One turning vector, and how many steps it has turned
The counts run from 0 to 370.
[-0.71 -0.68 -0.72  2.06 -1.32 -0.04 -0.43 -1.10  0.40  0.52 -0.53  2.71
 -0.67  1.05  0.10  0.11  0.33 -0.58  1.00  1.26  0.31 -0.53 -1.01 -1.93
  0.95 -1.29 -0.91  2.17  0.70  0.86 -1.49 -1.79  0.01  0.71  1.80 -1.63
  2.48 -0.07 -0.74  0.67 -2.16]
290
[-0.67 -0.63 -1.44 -1.39 -0.90 -0.14 -0.69 -1.55 -1.13  0.73  0.77  0.17
  1.16  1.01  0.79  1.39 -0.02  0.34 -0.22 -1.01  2.02 -0.97  0.33 -2.40
 -1.45  0.15 -0.26  0.42  1.49 -0.79 -2.46 -1.17 -1.08  0.28  0.35 -1.66
 -1.11 -0.06  0.46 -0.45 -4.00]
328
[-1.66 -0.33 -0.14  0.13 -0.57  0.79 -0.56  0.18 -1.30  0.56  1.11  1.11
  1.34  0.05  0.93  1.49  0.44  0.89  0.29 -0.98  1.27 -1.06  0.18 -0.45
 -1.01  1.08 -0.52 -0.78 -0.83 -2.07 -2.05  2.25 -0.39 -1.98  0.83 -1.35
  0.55  0.31  0.63 -1.02 -4.28]
141
[-1.08 -1.40  0.72  1.49  0.79  1.46  1.39 -1.73  0.63 -1.77 -1.13  1.61
 -0.16 -0.20  1.11 -2.07  0.48  0.52 -0.89 -0.07  0.39  0.85 -0.90  0.12
  1.38  0.67  0.17 -0.32 -1.11 -1.14  1.16  1.23  0.39 -1.03  2.83 -1.55
  1.78 -0.08  0.56 -0.67 -2.22]
47
[-1.91  1.01 -1.18  1.78 -0.24  0.83 -0.19 -1.18 -0.75 -0.21 -1.03  2.95
  0.10  0.18  1.47  1.73 -0.33 -1.71  0.09  0.63  0.43  0.31  0.64 -0.63
  0.50  0.15  1.12 -0.12 -0.44 -0.30 -0.81  2.80  0.38 -2.23  1.77 -1.61
  1.80 -0.95 -0.69  0.87 -1.86]
114
[ 0.24 -0.23 -1.65 -1.40 -1.17 -0.44 -0.74 -2.51 -0.43  0.47 -0.44  2.65
 -1.12  0.58 -0.08  0.52  0.08 -0.57 -0.93  0.41  1.86 -1.49  0.65 -1.75
  0.67 -0.63  0.39  1.20  1.46 -0.21 -1.74 -0.43  0.17  0.66  2.23 -1.91
  0.77 -0.80 -0.37  0.96 -2.64]
94
[-0.83  0.02 -1.88 -0.80 -0.55 -0.14  0.73 -2.16 -1.33 -1.04 -1.09  3.79
  0.39  1.33  1.41  1.13 -0.06 -0.42  0.18  0.06  1.04 -0.70  0.49 -1.11
 -0.28  1.33 -0.70  1.38  0.37  0.23 -1.47  1.42  0.91 -0.23  1.98 -2.34
  1.49 -0.64 -0.36  1.01 -1.99]
341
[-2.24  0.82 -2.49  0.35 -0.47  0.53 -1.02 -1.71 -0.09 -0.17  0.37  0.34
  0.46 -0.78  1.52  0.22 -0.08 -0.84 -1.02  1.00 -0.06 -0.38  0.65 -1.87
 -0.59 -0.48  0.70 -0.28  1.74 -0.09 -1.48  1.26 -0.44 -0.80  2.30 -0.16
  2.11  0.52  0.27 -0.84 -3.92]
90
[-0.74 -1.66 -0.49  1.74  0.26  3.05  0.75 -2.78 -0.46  1.11 -1.15 -0.39
 -1.53 -0.80  0.72 -2.62  0.48  1.20 -1.06 -0.53  0.15 -0.73 -0.69 -1.03
 -0.82 -1.83  1.13  0.43  0.44  0.47  0.43 -1.56 -0.69 -0.08  2.51 -1.82
  0.75 -0.34  0.20 -0.97 -2.21]
358
[-0.91 -0.16 -2.25 -1.03 -0.98  1.01  0.50 -2.14 -0.91 -0.25 -0.11  2.56
 -0.16 -0.84  1.68 -0.87  0.46  0.34 -0.68 -0.20  0.92 -1.69  0.69 -0.04
 -0.94  0.73 -0.14  0.69  1.18 -0.03 -1.94  1.27  0.15  0.16  2.63 -0.73
  2.24  0.20  0.58 -0.57 -2.59]
118
[-2.45 -0.05 -0.66  2.41  0.53  1.45  0.54 -1.77 -0.28 -0.82 -1.42  0.69
  0.62  0.12  0.93  0.52  1.39 -0.15  1.03  0.98 -0.87  0.44 -0.91 -1.25
 -0.40  0.47 -1.28  0.17 -1.28  0.35  0.32  1.24 -0.10 -2.12  1.66 -1.75
  1.48 -0.88 -0.99  0.26 -2.84]
338
[ 0.12 -1.11 -0.45  0.61 -0.62  2.28  0.35 -2.83 -0.44  0.38 -0.75 -1.04
 -0.16 -0.82  0.28 -1.33  0.80  0.98 -1.12 -1.96  1.56 -0.05 -0.03 -1.24
 -1.07 -0.57  0.65  0.59  0.63 -0.16  0.11 -2.21 -1.31  1.83  0.65 -2.51
 -0.87 -0.48  0.11 -1.09 -2.96]
96
[-0.29  0.36  0.58  2.90 -1.41  1.67 -1.61 -0.03 -0.20  1.13 -0.79 -0.91
  0.31 -0.87 -0.26  1.45  1.18 -0.62  1.17 -0.89  1.27 -0.29 -0.01 -1.55
 -0.79 -0.45 -0.31  0.16 -1.05 -0.56 -1.26 -0.66 -1.58 -0.26  0.29 -1.91
  0.79 -0.27 -2.27 -0.64 -3.52]
128
[ 0.24 -0.08  0.33  1.65 -2.38  0.59  0.00 -0.06  0.24 -1.63 -0.84  1.14
  1.49  0.93  1.21  1.27  0.55 -1.05  0.29 -1.56  1.98  0.73  0.52 -0.29
  0.43  1.72 -1.14  0.57 -1.59 -1.33 -1.22 -0.33 -0.40  1.67 -0.74 -3.08
  0.37 -0.30 -1.35 -0.60 -3.25]
180
[-0.67 -0.58 -0.80  1.35 -1.54  0.91  1.44 -1.44 -0.98 -1.07 -1.43  1.30
  0.91  1.34  2.14  0.69  0.45  0.47  0.67 -1.43  0.90  0.41 -0.12 -0.68
 -1.09  1.55 -2.11  1.98 -0.49 -0.10 -1.54 -1.22 -0.76  2.33 -0.18 -2.63
 -0.14 -0.08 -0.81 -0.42 -2.62]
80
[ 0.14 -0.37  0.65  0.12 -1.46 -0.52 -0.08 -0.51 -0.65 -0.62  0.12  2.19
  1.41  2.07  0.55  2.26  0.11 -0.13  0.22 -1.20  2.56 -0.37 -0.01 -1.49
  0.85  1.29 -0.63  0.57 -0.83 -2.19 -1.44  0.24 -0.20  0.41 -0.13 -2.69
 -0.91 -0.23 -0.42  0.54 -3.65]
304
[ 0.19 -0.74  1.06  0.72 -0.01  1.26 -0.31 -1.72  0.00 -0.63 -1.13 -0.95
  0.63 -0.54 -0.35 -0.05  1.96 -0.20 -0.15 -1.48  1.68  0.26 -0.46 -1.31
  0.02  0.41 -0.23 -0.36 -1.84 -1.41  0.86 -1.41 -1.26 -0.33  0.75 -2.40
 -1.30 -1.22 -0.71 -0.18 -3.65]
331
[ 0.20 -0.46 -0.02  1.92 -1.14  1.47  1.05 -1.28  0.59 -1.25 -1.46  3.31
 -1.86  0.40  0.84 -1.36  0.01 -0.83 -0.54 -0.31  0.84  0.30 -0.24 -0.10
  2.02 -0.05 -0.02  0.63 -0.33 -0.51 -0.32 -0.31  0.95  1.40  2.16 -2.54
  2.41 -0.32 -0.76  0.53 -0.99]
282
[-0.75 -1.16 -0.56  1.50 -1.19  1.74  0.14 -1.31  0.84  0.06 -0.78  0.64
 -0.66 -1.05  0.77 -1.87  1.33  0.59 -0.16 -0.13 -0.07 -1.24 -0.28 -0.14
 -0.68 -0.22 -1.69  1.07  0.20  0.18 -1.12 -0.74 -0.43  0.94  2.08 -0.57
  2.98  0.61 -0.47 -2.25 -3.37]
155
[-0.71 -0.49  0.28  1.28 -0.35  1.29 -0.68 -0.49  0.08  0.20  0.78 -1.34
  0.94 -1.01  0.56 -0.54  0.15 -0.25 -1.77 -1.24  1.42  0.86  0.25 -1.55
  0.19 -1.38  2.25 -1.52  1.05 -1.83 -0.19 -0.01 -1.22  0.41  1.51 -1.32
 -0.80  0.85  1.37 -1.30 -4.10]
61
[-0.01  0.02  0.44  1.97 -0.78  2.36  0.38 -1.59  0.95 -1.83 -1.67 -0.48
  0.87 -1.50  1.53 -0.67  1.22 -1.02 -1.23 -1.74  1.25  1.67  0.74 -0.19
  0.31  0.52  0.62 -0.20 -2.09 -1.31  1.09 -0.14 -0.60  1.05  0.63 -2.57
  0.28 -0.74 -1.20 -1.06 -2.76]
84
[ 0.97 -0.19 -1.01 -1.34 -0.93  0.62 -0.51 -1.17 -1.07  1.36 -0.13  1.47
 -0.66  0.52  0.52  0.35 -0.51 -0.23 -0.89 -2.00  2.96 -1.10  1.12 -0.92
  0.06 -0.51  1.76  0.25  1.61 -0.88 -1.63 -0.53 -0.43  1.59  1.18 -2.11
 -0.81 -0.67 -0.31  0.11 -2.57]
356
[-2.72 -1.61  0.21  2.40  0.97  1.46  0.39 -1.38 -0.78  0.74 -0.10  0.89
 -0.20  0.56  0.75 -0.68  0.01  1.35  0.62  0.85 -1.23 -0.72 -1.92 -1.30
  0.23 -0.96 -0.53 -0.44 -0.26  0.18  0.21  0.63 -0.60 -2.70  2.44 -0.99
  1.84  0.14  1.36 -0.60 -2.96]
39
[-1.64 -0.74  0.31  1.10 -0.80  1.18 -1.33 -0.01 -1.55  1.84  0.91 -0.76
  0.66  0.04  0.64  1.35  0.53  1.06  0.78 -1.38  0.67 -1.20 -0.27 -1.46
 -1.12 -0.60  0.10 -0.78  0.43 -1.63 -1.74  0.00 -1.49 -1.50  0.32 -1.45
 -0.09  0.68  0.78 -1.55 -4.31]
264
[-1.93 -0.41 -2.03  2.46 -0.72  2.01  0.96 -2.28 -0.66  0.71 -1.16  0.48
 -0.33 -0.28  2.50 -0.84  0.18 -0.19  0.53 -0.11 -1.43 -0.63 -0.20 -0.84
 -1.36 -1.47  0.12  1.27  1.22  1.48 -1.01 -0.66 -0.70  0.61  1.39 -1.50
  1.67  0.28 -0.25 -0.94 -1.80]
350
[ 0.35  0.01 -0.46 -0.18 -0.43  0.26 -1.41 -2.27  0.81 -0.86 -0.90  2.11
 -1.03  0.06 -0.69 -0.49  0.61 -0.92 -0.64  1.26  1.25  0.00 -0.54 -2.04
  2.21 -0.43  0.50  0.83 -0.30 -0.95 -0.55 -0.98  0.41 -0.47  3.03 -1.55
  1.36 -1.04 -0.94  1.00 -2.93]
194
[-1.23  0.68 -0.07  4.32 -1.40  2.56 -0.74 -0.33  0.36  0.14 -1.26 -0.37
  0.30 -1.35  1.33  0.41  1.23 -1.41  0.63 -0.38 -0.31  0.52  0.38 -0.52
 -0.87 -0.66 -0.84  0.07 -1.11  0.12 -0.58  0.36 -1.02 -0.15  0.71 -1.65
  2.33  0.10 -2.21 -1.40 -2.20]
251
[-0.98 -0.57  0.82  2.79 -0.48  2.12 -0.31 -1.70 -0.56  0.72 -1.22 -0.48
 -0.34 -0.61 -0.32  0.73  2.01  0.10  1.57  0.14  0.04 -0.81 -1.21 -1.74
 -0.59 -0.49 -1.69  0.34 -1.92 -0.25 -0.37 -0.38 -0.98 -1.91  1.36 -2.19
  0.57 -0.81 -1.51 -0.75 -3.38]
4
[-1.42 -0.35 -0.92  2.19 -0.55 -0.28  1.00 -2.25 -0.03 -1.35 -1.76  3.26
  0.00  2.02  1.22  0.72  0.29 -0.36  0.55  0.75 -0.21  0.47 -0.72 -1.47
  0.12  0.59 -2.15  1.81 -0.39  0.69 -0.66  0.02  0.68  0.27  1.36 -2.41
  1.35 -0.96 -1.16  0.78 -1.48]
79
[ 0.14 -1.76  0.83  0.33 -1.58  0.94  0.84 -1.16 -1.19  0.50  0.48  0.53
  0.98  1.00  0.60  0.06  0.45  1.86  0.60 -1.89  1.79 -1.32 -0.87 -1.30
 -0.58  0.49 -1.47  0.72 -0.27 -1.24 -1.68 -2.27 -0.92  1.48 -0.34 -2.33
 -1.05  0.98  0.65 -0.97 -3.83]
168
[-1.86 -0.50 -1.85  1.12  0.26  1.58 -0.95 -1.37 -0.92  1.49  0.32  0.79
 -0.70 -0.51  0.64 -0.42 -0.37 -0.11 -0.67  0.76 -0.12 -0.88  0.32 -1.08
 -0.38 -1.74  1.36 -0.66  2.14  0.19 -1.22  1.47 -0.54 -1.69  2.83 -0.73
  2.45  0.41  0.76 -0.70 -3.24]
126
